K11: [ 16 -62   3  21  65  47]
K865: [-93  56  41  -5 -27  12]
K173: [-42 -18   2 -30 -66  83]
K243: [-31 -54 -41  23  51  66]
K747: [-10 -15  55 -20 -78  61]
K140: [-48 102   1 -21 -49 -39]
K834: [-93  56 -31  22  88 -44]
loc: [22] => K834, 3
loc: [16] => K11, 0
loc: [-30] => K173, 3

K20: [-77 -67 109  51]
K11: [ 37  50 -58 -57]
K942: [-59 -43  66  55]
loc: [-59] => K942, 0
loc: [50] => K11, 1

K865: [-19 -40  38 -76 -39  39  14  -7 -55 -10  96  25  -9  58  21 -51  18 -23
  40 -10  19  12  53 -31 -74 -20 -17 -31  22]
K173: [ 31  48 -57  20 -21 -32 -44  15  47 -21 -25  62  -1  -7  53 -84  -1  27
  -6 -88 -28 -17   8 -32 -27 -73  23 -57 -56]
K834: [-19 -40  38 -76 -39  39  14  40 -55 -10  96  25  -9  58  64 -58  57  -5
  41  28  15   3 -43  -4  12  34 -52  35 -16]
K757: [-15  13  39  -9  -2  15  17  -2 -14 -13  11  -4  30  23  16  34   9 -19
 -21   8  45  -3   4  44  20   0  26   3  25]
K942: [-102   -1   45  -69   23   54  -25  -28  -44   23   71  -49    3   21
   28  -46  -24  -52   50  -19    6    2   32  -29 -122  -54  -36  -26
   37]
K243: [-19 -40  38 -76 -39  39  14  -7 -55 -10  96  25  -9  58  64 -58  57  -5
  41  28  15  29  59 -22 -49 -29 -52 -42 -15]
loc: [-16] => K834, 28
loc: [44] => K757, 23
loc: [-102] => K942, 0
loc: [13] => K757, 1
loc: [54] => K942, 5

K834: [ 98 -73  51  97 -72 -38]
K140: [-81 -71 115 124 -62 -28]
K173: [-11  -9  33  43  -9   0]
K11: [-27 -57  51  97 -72 -38]
loc: [-28] => K140, 5
loc: [-27] => K11, 0
loc: [0] => K173, 5
loc: [-73] => K834, 1
loc: [-62] => K140, 4

K614: [  1  -1   3  -3  -1   0  -7   1   2  23  13  -5   0  -2   2   0   0   2
  -2  25  15  -5   2   1  -3   0   4  -1  -4   0   2 -10   3   2   1   2
   1  54  54 -36   0   0  -7]
K173: [  1   0  -2   7  -1  -1  -5   1   2  22  12   1  -4  -2  38  -4  -3  -1
   1  15   4   0  -6   1  -6   0   5   1  11  -1   0   1  -3  -9   0   1
  -1 -27 -26 -52 -13   0  -4]
K942: [  1   1   0   1   0  -3  -4   3 -10  47  24  -2  -1   3  31  14   4  -2
   0  13  19  -4  11   0  -3   1  -4   1  -1   0   1  12   2  -3   3  -1
   0  90   7 -40 -26   0   0]
K140: [  0   0   3 -10   1  -1  -2   2  -5  16  14  -4   3   4   1  10   4   0
  -2  10  10  -6  12   1  -2   1  -1   0 -15   1   1   8   3   1   2   0
   1  91  33 -28 -16   1  -6]
K20: [  1   0  -2   7  -1  -1  -5   1   2  22  12   1  -4  -2  38  -4  -3  -1
   1  15   4   0  -6   0  -4   0   4   1  14  -1   0  -5  -2  -8   1   1
  -1 -27 -16 -36  -7  -1  -3]
K895: [  1   0   3  -4   0  -3  -6   2  -7  45  25  -5   1   2  16  12   3  -1
  -1  25  19  -7  14   1  -4   1   0   0  -9   1   2  10   5   3   3   0
   1 119  38 -53 -22   0 -10]
K747: [  1  -1   3  -3  -1   0  -7   1   2  23  13  -5   0  -2   2   0   0   2
  -2  25  15  -5   2   1  -3   0   4  -1  -4   0   2  -1  -3 -11   0   2
  -1 -24 -20 -60 -15   0  -5]
K757: [  2  -1   2   4  -2   0  -9   1   3  41  17  -4  -3  -4  20   0  -2   2
   0  35  20  -4  -2   1  -4   0   6   0   6   0   2 -13   3   1   2   3
   1  35  44 -48   0  -1  -8]
K11: [  0   1   1   3   0  -2  -3   2  -3  19  14   2  -3   2  43   5   0  -2
   0   5   3  -2  -4   0  -5   0   1   1   8   0   0   2  -4 -16   1   0
  -3 -17 -32 -31 -19   0  -3]
K243: [  0  -1   1  -1  -1   0  -6   1   6   5   8   0  -1  -1  23  -5  -3   1
  -1  19   1  -4  -9   1  -6   0   7   0   4   0   1 -11  -2 -10   0   3
  -1 -31   6 -38  -2   0  -5]
[  1   0   3  -4   0  -3  -6   2  -7  45  25  -5   1   2  16  12   3  -1
  -1  25  19  -7  14   1  -4   1   0   0  -9   1   2  10   5   3   3   0
   1 119  38 -53 -22   0 -10] => K895
loc: [-22] => K895, 40
[  0  -1   1  -1  -1   0  -6   1   6   5   8   0  -1  -1  23  -5  -3   1
  -1  19   1  -4  -9   1  -6   0   7   0   4   0   1 -11  -2 -10   0   3
  -1 -31   6 -38  -2   0  -5] => K243

